In the rows, zero is written as 128.
Named turns come first, each shown by rows before and after it. Which turns, in which order, take the first row of each pair that follows to the second? Write the first one first, as in the answered first pair.
Zilum:
[101 120 113  63 147 148  91 178 130 122 169 173 147 126 118] => [180 130 122  85  76 105 135 133 108 173 161 149 154 108 158]
[155 124 140 143 106  91 143 118 115 149 107 126 108 124 143] => [113 127 141 136 151 109 109 143 135 101 105 122  88 135 121]
[107 153 127 130 146 129 139 127 138 142 129 100 102 155 101] => [101 141 124 121 141 136 151 126 131 164 138 122 122 153  97]
[153 153 140 131 102 105 139 118 123 115 110  81 102 102 139] => [ 83 136 130 107 156 146 111 154 137  91 122 118 111 117 105]
vasu:
[115 118 126 122 130 134 138 147 128 123 130 136 116 125 115] => [124 124 113 133 137 143 119 135 146 123 131 123 116 140 120]
[149 138 126 145 121 134 119 103 142  86 112 101 117 135 139] => [161 129 133 143  93 122 149  98 121 113 114 115 131 123 145]
[175 140  99 150 129 126 107 104 152 149 136 116 135 145 143] => [156 117 126 124  99 103 165 133 105 164 133 151 138 110 134]
mosa:
[145 104 141 113 104 102 167 108 127 158 131 131 128 119 138] => [142 100 140 111 107 106 167 110 125 160 132 137 132 120 135]
[109 145 113 125 140 142 119 149 133 125 129 132 134 123 140] => [119 152 118 129 135 131 118 148 132 116 121 117 120 119 145]
[159 109 118 133 119 169 106 118 163 162 136 136 135 175 128] => [105  98 158 102 125 146 136 181 127 116 118 153 100 137 102]
[130 115 113 154 114 145 110 111 111 112 118 117 121  98 131] => [118 107 107 147 121 154 110 114 109 120 124 132 134 103 127]
fovu:
[176 155 141 145  86  77 164 119 115 152 126 106 118  97 141] => [159 148 149 134  87  74 176 134 102 149 127 120 118  87 133]
[133 131 150 124 110 110 144 147 108 120 107 126 116 108 106] => [159 146 140 140 110 112 122 124 127 120 106 100 114 123 118]
[131 135 148 132 127 112 137 134 120 123 116 129 113 127 134] => [145 139 140 140 125 116 131 120 128 132 118 122 119 134 141]
[124 136 150 127 125 104 139 137 120 100 114 114 100 110 123] => [159 142 129 146 118 114 126  99 137 130 124 103 119 127 142]

(two turns a pair)
[111 109 143 136 124 101 141 149 118 133 128  83 132 123 107] => [ 97 108 127 135 146 124 117 146 138 129 133  87 141 140 101] : fovu then Zilum
[116 143 161 118 141  92 116 153 141  66 144  88 127 142 121] => [145 147 165 125 115  73 134 137 130  84 141  80 127 135 136] : Zilum then mosa
[120 127 160  96 118 120 146 157  91 125 118 158 115 101  95] => [178 153 116 136 127 145  88  92 146 143 127 114 132 149 127] : vasu then vasu
[142 124 102 141 126 151 120  97 137 153 138 143 155 147 137] => [ 89 115 127 116 148 148 130 149 121 112 128 159 129 127 108] : vasu then vasu
[140 118 147 151 119 110 177 143 117 125 114 136 123 139 130] => [127 114 146 146 125 117 178 148 115 123 116 144 126 139 124] : mosa then fovu
[ 94  93 137 128 113 108 166 109 111 134 120 135 128  95 108] => [ 96 117 128 146 148 118 116 104 145  90 112  97 100 117 109] : mosa then Zilum
[163 122 130 151  97 118 153 108 117 144 109 125 130 123 145] => [169 127 118 157 105 126 135  99 131 142 112 117 132 135 147] : vasu then mosa
[115 134  93 146 146 152  85 126 144 140 146 119 131 166 131] => [ 90 111 126 117 113 126 149 160  92 155 142 159 133 124 118] : vasu then vasu
[161 127 138 135 111 105 123 115 122 131 120 113 134 117 149] => [149 112 136 124 109 113 135 120 114 150 129 136 152 115 143] : fovu then mosa
[153 129 161 131 104  85 143 129 103 135 103 134 108 131 118] => [152 142 145 144 135 103  96 117 136 112 104 109  99 156 120] : vasu then vasu
[179 124 133 144  70 113 186 109  88 169 136 129 147 110 144] => [ 72 114 150 108 147 143 152 186  98  87 131 153 115 108  90] : mosa then vasu
[ 70 111 145 120 134 112 137 164 108 124 134 129 115 131 102] => [110 134 153 142 117  87 132 144 115 112 119  86  91 130 122] : Zilum then fovu
[139 134 163 119 104  98 139 153 115  83 103 104  90  92 123] => [167 110 137 121  72 118 166 119 107 165 129 145 153 102 136] : fovu then fovu
[137 146 129 137 130 140 123 117 132 156 142 148 140 127 115] => [115 144 136 129 146 142 119 136 132 133 139 150 128 123 104] : vasu then vasu
[145 139 137 102 152 113 122  92 127 132 134 138 128 126 117] => [137 139 140  99 158 112 120  99 126 122 131 138 122 124 112] : mosa then fovu
[126 107 106 128 126 161 141 117 125 183 156 168 159 141 127] => [ 89 116 107 122 167 174 109 144 143 131 150 159 134 149 107] : vasu then vasu
[120 131 128 129 132 121 151 150 127 121 126 125 124 116 114] => [137 134 108 141 134 135 135 126 143 140 136 124 143 137 123] : vasu then fovu
[134 134 128 146 143 127 113 123 142 110 130 122 114 123 131] => [120 120 122 138 147 142 117 125 139 128 141 147 134 127 124] : mosa then fovu
[121 119 137 100 123 131 142 143 121 140 138 156 123 126 126] => [125 135 143 109 133 121 122 145 133 107 127 127  97 127 127] : Zilum then Zilum
[110  85 169 140 164 143 147 137 131 152 109 178 139 181 106] => [122  96 197 142 145 107 167 150 112 126  89 152 103 157 110] : Zilum then vasu
[119 155 106 131 101 127 153 132 145 121 131  99 141 107 103] => [109 150 107 126 104 131 156 138 142 120 133 109 146 107  98] : mosa then mosa
[106 100 148  98 133 101 170 158  94 146 138 155 149 144 114] => [164 125 151 125 107  74 166 125 100 147 124 108 133 144 144] : mosa then fovu
[117 108 133 151 120  86 143 128  98  94 110 150 117 156 145] => [135 105 120 157 113  94 143 107 102 119 118 153 137 163 153] : fovu then fovu
[130 112 145 124 117 124 151 124 105 134 125 166 138 128 131] => [126 132 149 132 139 120 120 133 123  88 112 133 106 134 128] : mosa then Zilum
[127 102 131 120 118 144 126 137 122 158 140 149 139 132 127] => [122 109 124 125 140 154  99 136 141 137 139 136 132 144 123] : vasu then vasu
[131 118  61 142 149 155  92 113 129 146 118 111 134 163 128] => [ 81 100  99 109 143 133 138 170  85 121 106 140 112 124 104] : Zilum then mosa
[165 156 120 132 103 125 121  80 149 156 143 107 137 160 157] => [147 147 159 111  82  89 171 118 105 139 127 119 111 119 146] : fovu then mosa
[161 140 124 146 132 112 112 117 140 134 140 113 138 146 134] => [158 130 137 137 112 101 143 127 117 149 139 129 143 128 133] : mosa then Zilum
[161 132 162 138  90  78 179 151  99 129 109  96  87  93 144] => [174 148 102 170 143 140  87 106 176 129 131  72 115 160 152] : Zilum then mosa
[153 121 138 146 128 118 116 115 132 129 117 113 128 129 132] => [139 107 147 134 120 116 139 130 114 138 120 136 137 118 125] : fovu then mosa
[131  99 112 129 120 127 128 148  71 173 119 100 148 165 112] => [113 110 124 129 138 121 113 166  78 130 105  82 116 162 104] : mosa then vasu
[ 98 119 108 120 174 165  83 133 154 123 140 141 143 156 116] => [ 98  98 140  99 125 132 157 153  99 155 135 176 150 113 114] : Zilum then vasu
[141 125 110 129 127 139 128  92 145 132 124 125 130 166 111] => [135 116 131 117 105 118 167 110 113 138 118 141 126 140 107] : mosa then Zilum
[151 124 100 150  96 155 133 129 130 153 130 136 168 126 136] => [111 117 102 136 124 172 120 156 134 128 132 151 163 128 115] : Zilum then mosa
[119 112 119 129 166 153  82 124 139 133 103 124 148 158 159] => [154 125 131 143 141 122  95 111 130 132  90  95 130 146 177] : vasu then Zilum
[152 119 127 125 108 123 148 122 110 155 130 150 139 111 134] => [171 135 116 141 118 126 120 103 133 140 129 120 129 129 143] : fovu then mosa
[159 136 116 140 121 137 142 114 121 150 143 134 127 130 116] => [152 140 133 137 121 120 150 131 111 126 130 123 105 116 112] : mosa then Zilum
[149 101  84 119 122 117 115 111 109 146 122 132 137 156 132] => [140 104 110 109 113  91 136 135  88 126 109 128 113 132 127] : mosa then Zilum
[106 114 126 111 157 152 131 134 145  84 129 134 118 140  95] => [113 115 145 105 136 127 158 143 125  80 117 128 105 119  98] : Zilum then fovu
[174 134 124 153 113 120 127 125 122 139 113 129 122 106 142] => [171 135 111 158 127 134 108 117 138 136 118 126 128 119 141] : Zilum then vasu
[140 159 134 142 148 143 113 133 154  99 149 114 112 129 127] => [113 132 140 118 136 147 151 152 124 128 160 164 135 112 113] : fovu then fovu
[158 164 126 168 108  97 116 108 119  94 116  68  75 134 162] => [134 136  73 164 141 167  83  88 148 149 157 123 145 178 151] : Zilum then vasu
[120 144 105 152 129 138  84 118 137 112  85 129 140 127 143] => [105 136 102 145 134 147  86 125 136 115  92 146 149 127 135] : mosa then fovu
[153 127  97 136 123 154 110  91 165 161 117 123 125 156 127] => [143 112 133 114  87 116 173 123 115 168 106 146 114 114 122] : mosa then Zilum
[122 134 122 136 156 158 106 129 147 111 133 114 142 153 124] => [107 113 144 114 127 138 158 151 105 131 129 147 149 124 116] : vasu then fovu
[167 141 117 146 144 136  91  82 150 139 134 103 136 164 149] => [ 86 119 163 102 160 119 127 161 108  90 119 139 102 119 107] : fovu then fovu
[157 150 105 149 135 134  99  95 158 127 121  96 127 161 139] => [ 83 122 144 105 142 123 143 168 111 100 116 144 111 120 102] : fovu then fovu
[148 117 157 133  81 108 154 122 111 157  98 132 136 112 126] => [148 141 155 148 115 112 109 125 142 105  87  89 102 129 125] : mosa then Zilum
[152 130 116 137 128 121 126  99 101 177 128  90 118 135 120] => [144 126 130 129 120 111 145 113  87 172 123  96 111 121 116] : fovu then mosa
[111 117 159 110 119 113 157 155 101 117 125 148 118 106 107] => [150 133 109 144 140 150  96  97 157 140 143 123 146 158 128] : vasu then fovu
[132 132 128 155 125  98 124 130 122 120 133  92 103  88  88] => [105 106 114 139 133 127 130 136 117 153 153 137 142  95  76] : mosa then fovu
[109 132 152 123 144 118 136 141 145 119 141 112 128 124 116] => [104 127 146 123 148 127 131 137 149 127 148 118 136 129 115] : Zilum then vasu
[190 139 132 108 102 127 160  72 149 160 156 110 140 150 138] => [170 145 171  95  99  93 183 113 123 112 132  96  96 117 126] : mosa then mosa
[127 135  89 114  89 126 121 139 148 132 124 100 125 120 139] => [109 134  96 108  97 124 122 155 144 116 121 103 116 116 130] : vasu then Zilum
[ 86 129 120 147 173 179  61 147 166  73 152 136 112 149 117] => [ 65 121 160 124 151 143 109 187 123  58 136 150  88 107 107] : fovu then mosa
[122 120 128 122 127 119 130 136 129 116 122 132 126 121 124] => [134 121 114 128 125 128 123 121 136 132 127 133 139 131 129] : vasu then fovu
[123 142  89 106 161 218 100 113 150 124 150 128 153 175 124] => [ 80 124 143  68 138 176 169 174  88 101 130 160 125 117 101] : vasu then fovu
[168 147 130 134  95 115 139 114 110 163 128 100 128 129 150] => [169 154 120 141 111 127 115 109 129 153 129  88 126 143 151] : Zilum then vasu
[181 133 106 170 117 139 118  62 112 132 150 117 128 132 129] => [141 132 149 145 119 107 147 118  78  80 126 118  80  92 107] : vasu then fovu
[119 138 143 159 130 103 132 115 138 112 105 128 114 122 141] => [128 129 136 158 117 108 145 103 132 141 113 143 136 123 149] : vasu then fovu
[142  99 109 138 116 139 146 119 106 169 137 159 152 118 137] => [125 127 111 148 165 142  90 134 141  94 121 112 103 133 129] : fovu then vasu
[160 154 128 149 123 121 105 110 146 111 118  85 115 136 149] => [105 144 136 129 153 134 100 148 143  79 118 107 105 131 121] : Zilum then mosa
[ 78 127 150 104 144 115 127 173  99  79 128 138  95 116 104] => [184 141 124 144  82  98 144  90 104 159 135 110 132 131 157] : fovu then vasu
[153 122 158 104 147 113 122 154 138 111  91  87 105 121 119] => [145 119 136 107 170 140  95 144 158 115 101  95 121 143 115] : Zilum then fovu
[154 134 126 144 107 109 151 130 122 118 128  96 131 129 139] => [121 121 136 125 115 113 165 158 107 110 131 121 133 119 120] : mosa then mosa
[138 157 146 128 154 168 102 137 161 121  88  92 140 146 138] => [167 157 142 136 126 158 121 117 152 152  91  93 153 142 154] : fovu then Zilum
[ 97  93 118 133 138 177 106 111 135 139 130 143 150 141 114] => [ 99 108 121 140 151 172  86 113 146 111 122 118 129 143 116] : fovu then fovu
[ 99 116  95 123 167 168 115 133 142 137 138 142 156 148 108] => [101 113 139 107 125 120 174 159  92 135 120 148 131 103 109] : Zilum then fovu
[103 104  76 131 178 197 105 133 155 166 154 157 181 175 115] => [100 123 170 111 127  91 185 197  80  93  95 116  83  88 113] : vasu then mosa
[136 135 116 135 142 149 116 120 147 141 137 131 145 155 128] => [137 125 136 124 114 127 156 132 115 155 133 147 144 130 128] : Zilum then vasu
[138 101 118 115 110 145 145 121 120 164 144 141 153 131 123] => [124 118 150 110 118 114 145 152 112 105 117 110 101 110 115] : mosa then Zilum
[ 88  99 152 109 114 114 164 161  96 128 121 168 126  99 102] => [161 118 141 138  73  97 171 111 102 165 120 136 135 106 137] : mosa then fovu
[104 106 151 109 118 133 152 137  71 142 128 167 143 109 118] => [140 135 111 145 150 163  76  89 133 132 134 118 146 159 135] : vasu then vasu
[148 141 147 121 131 113 110 112 127 143 123 137 112 109 141] => [140 131 145 115 129 119 119 115 123 157 130 151 124 110 136] : fovu then mosa
[ 95 137 156 108 172 153 132 157 140 138 124 147 108 169 105] => [113 141 180 108 145 120 162 164 119 131 109 131  86 144 114] : Zilum then fovu
[128 116 128 109 126 132 142 127 118 148 153 159 141 119 114] => [121 117 136 105 126 126 147 138 113 138 148 157 131 113 111] : fovu then Zilum
[141 154 138 171 125 112 114 122 120 126 138  75 123 142 145] => [108 123 150 142 109 113 160 147  84 153 149 130 146 117 129] : fovu then mosa
[ 91 111 158 111 158 145 139 164 100  95 133 171 129 132  88] => [138 116 113 139 156 173 109 105 136 144 153 163 171 171 113] : mosa then mosa
[158 163 125 138 122 116 106 111 154 127 131 104 126 133 147] => [157 166 137 133 117 103 116 120 145 117 121 100 112 121 145] : fovu then Zilum
[ 84  93 149  75 110  90 197 184  72 125 119 174 123  93  89] => [103  78  97  88 116 143 170 133 104 195 156 204 192 136 102] : vasu then Zilum
[143 119 113 165 131 138 118  98 150 170 162 129 175 154 147] => [150 123 161 153  93  80 172 126 105 147 136 115 135 105 148] : fovu then Zilum
[151 140 143 127 119 121 125 115 117 122 135 114 106 120 132] => [113 123 138 111 135 139 127 136 111 123 147 147 120 119 114] : mosa then fovu
[ 96 107 141 116 139 127 151 174 114 110 134 153 119 103 111] => [145 135 147 141 121  98 142 149 121  96 117  99  90 102 135] : Zilum then fovu
[133 120  88 138 165 165 108 106 123 161 140 144 170 113 117] => [103 109 116 115 158 146 142 143  92 148 132 163 153  85 102] : Zilum then mosa
[119 108 129 114  93 119 180 139 102 171 149 190 165  98 130] => [121 158 106 150 168 143  68 128 182  75 133 105 111 146 131] : vasu then fovu
[131 127 137 121 138 131 144 139 126 132 126 131 128 129 126] => [141 134 137 127 135 125 141 133 129 128 123 119 122 130 133] : Zilum then fovu
[115 133 128 131 147 140 121 160 136 126 111 147 110 125 117] => [127 134 113 137 147 153 113 142 148 141 122 148 126 137 123] : mosa then mosa
[144 132 118 142 134 131 118 104 133 170 157 129 156 143 128] => [ 96 119 130 120 157 138 118 143 125 143 155 152 145 134 104] : Zilum then mosa
[111 127 163 112 110  97 157 164  96 104 102 133  99  99 124] => [154 156 137 148 128 106 100 121 143  94 102  80  91 136 147] : Zilum then fovu
[149 134 124 139 144 141  95 132 137 141 127 120 134 152 150] => [147 120 140 124 117 125 137 143 106 163 127 144 142 129 147] : mosa then Zilum
[112 109 119  99 134 164 112 124 128 160 146 152 156 140 116] => [125 137 123 117 151 155  77 120 152 117 131 104 121 150 123] : fovu then fovu
[108 101 128 102  96 118 177 120  88 163 141 181 156 114 126] => [ 70 130 135 109 162 124 109 150 127  61 120 130  92 128 106] : Zilum then Zilum
[131 142 122 130 139 145 122 135 155 126 150 179 149 124 148] => [148 142 133 131 115 125 147 133 137 137 143 176 144 108 158] : fovu then Zilum
[146 130 152 136 124 127 174 164 111 129 142 164  96  85 104] => [134 117 128 133 141 159 158 156 124 151 162 190 127 105  96] : vasu then Zilum
[170 151 127 147  99 106 134  98 122 143 122  94 119 122 149] => [138 136  95 142 137 158 100  97 149 153 146 124 154 152 132] : Zilum then fovu
[148 138 112 126 119 102 147 155 102 149 119 123 113 116 118] => [153 134  87 134 129 126 129 136 123 170 133 130 138 138 122] : fovu then mosa
[146 153 168 145 137 107 147 140  93 117 105 133 103 122 140] => [101 134 151 129 171 147 130 154 105 121 122 169 128 138 118] : vasu then Zilum
[ 90 139 144 125 142 114 122 139 111  71 122  99  92 107 122] => [104 106 107 121 119 151 141 103 108 164 157 158 172 126 130] : mosa then fovu
[134 129 127 125 124 103 137 106 124 122 122 113 117 107 139] => [110 116 130 112 130 111 144 121 116 123 127 136 125 103 125] : mosa then mosa
[173 144 146 146 108 101 158 103 111 141 115  97 117 118 144] => [124 147 156 132 149 111 131 141 121  84 106  94  88 118 118] : fovu then Zilum
[154 117 114 126 101 126 153 111 124 160 129 147 135 114 127] => [106 121 128 114 143 131 130 150 130  99 117 140 101 110 101] : mosa then vasu
[136 134 115 122 126 142 119  92 150 155 158 149 187 138 116] => [126 154 121 128 156 138  84 106 168  99 143 113 149 142 108] : Zilum then Zilum
[148 146 140 135 118  89 124 125 129  94 119  95  92 113 138] => [124 105 118 113 112 126 147 122 115 164 152 169 162 122 125] : mosa then vasu
[119 129 149 144 121  97 153 152  98 114 126  96 103  96 140] => [134 142 119 164 147 125 102 122 142 111 135  73 113 132 148] : Zilum then fovu
